Each row has a name. Each question is about the rows just above it. Places in a row count from 1.

[128 128 129 170  81 128 182] : C
[128 128 127 153  94 158 155] : Q
[151  89 128 106 160  93  96] : S
[111 184 127 153 128 158 155] : T
key -> tag
[152] -> k217
[128] -> k96
[111] -> k118
[110] -> k101
[153] -> k569
Look up the entry of T at place 1 in the table:
k118
Whose row is [151  89 128 106 160  93  96]?
S
Give the next 2 entries after [128 128 129 170].
[ 81 128]
Which row holds [128 128 129 170  81 128 182]?
C

[ 75  87  66 132  68 147  77 140 108  62 143 138]  Z
[114 132 111 146 123 163 121 159 137 179 103 110]  J
[105 124  98 143 112 176 111 164 139 104 158 153]  A
[192 165 192 126 178 115 179 119 150 182 116 114]  F
[114 132 111 146 123 163 121 159 149 182 116 160]  M
[105 124  98 143 112 176 111 164 139  77 158 153]  K
The next 2 entries after [124  98 143 112 176 111 164 139 104]:
[158 153]
Go on from [150 182 116] to the end of its row.
[114]
tags:
[108] -> k102
[158] -> k866
[143] -> k985
[103] -> k520
Look up the entry of Z at place 11 in the table:
k985

[141 121 114 110 138 153 139 164]  gil
[141 121 114 110 138 153 134 148]  Fupum
[127 133 121 120 128 113 129 135]  bek
[137  95 144 182 169 185  84 134]  toba
[137  95 144 182 169 140  84 134]  Pezem
[121 129 118 126 137 168 116 142]  tirim
[141 121 114 110 138 153 135 154]  kal
Go on from [153 135] to the end of its row.
[154]
Whose row is [141 121 114 110 138 153 135 154]?
kal
key -> tag
[129] -> k516
[138] -> k974
[168] -> k573
[169] -> k838
[137] -> k65
[170] -> k753
[128] -> k560
Look up the entry of toba at place 5 in the table:
k838
Move every entry of [138 153] by +1 step of 1.
[139 154]
Move every entry of [153] by +1 step of 1.
[154]

[165 131 139 115] = tad
[178 142 133 121] = boru
[ 59  83 153 145] = reru
[187 167 102 106] = Peb
[ 80  83 150 108] = kat
[ 79  83 156 110] = gim
[ 90 103 142 123] = Betil
[103 128 120 141] = davuf
[135 120 146 131] = zet
[128 170  89 144] = fasal
After [80 83], its row goes on with
[150 108]
Where do [165 131 139 115] appear?
tad
Go on from [187 167] to the end of its row.
[102 106]

[140 173 157 163] : lelob
[140 172 157 163] : fira
[140 194 144 157] : vunaf
The row with [140 173 157 163] is
lelob
After [172 157], its row goes on with
[163]
Whose row is [140 172 157 163]?
fira
key -> tag
[140] -> k893
[173] -> k412
[194] -> k557
[172] -> k384
Look up the entry of fira at place 2 in the table:
k384
Go on from [173 157] to the end of its row.
[163]

[107 131 122 121 127 104 142 136 127] = vaku
[112 125 117 132 170 118  66 131 138] = Gire
[112 125 129  59 128 104 138 136 130] = meten
[ 82  86  59 129 146 119  75 123 166] = kot
[168 139 165 137 114 154 144 140 107] = Gazut
[ 92 131  87 147 143 104  98 143 167] = Pafu
[112 125 129] with -1 step of 1 on every entry:
[111 124 128]
[146] with +1 step of 1 on every entry:
[147]
Table of tags by key:
[75] -> k515
[128] -> k751
[147] -> k307
[129] -> k381
Join kot by its entry at place 4:
k381
Give the next 2 entries after [ 59 129].
[146 119]
Go on from [128 104] to the end of its row.
[138 136 130]
Go on from [139 165 137] to the end of its row.
[114 154 144 140 107]

[134 139 137 144 141 125 126 143 110  79] = gop
[105 125 111 131 112 143  95 115 141 169] = nevam
[125 127 137 144 141 125 126 143 110  79] = lezu
[134 127 137 144 141 125 126 143 110  79] = muno
key -> tag
[126] -> k294
[96] -> k643
[94] -> k73
[95] -> k705
Join nevam by its entry at place 7:
k705
[125 126 143] with +1 step of 1 on every entry:
[126 127 144]
Move every entry of [143  95] by -1 step of 1.
[142  94]
[134] with +1 step of 1 on every entry:
[135]
The row with [125 127 137 144 141 125 126 143 110  79] is
lezu

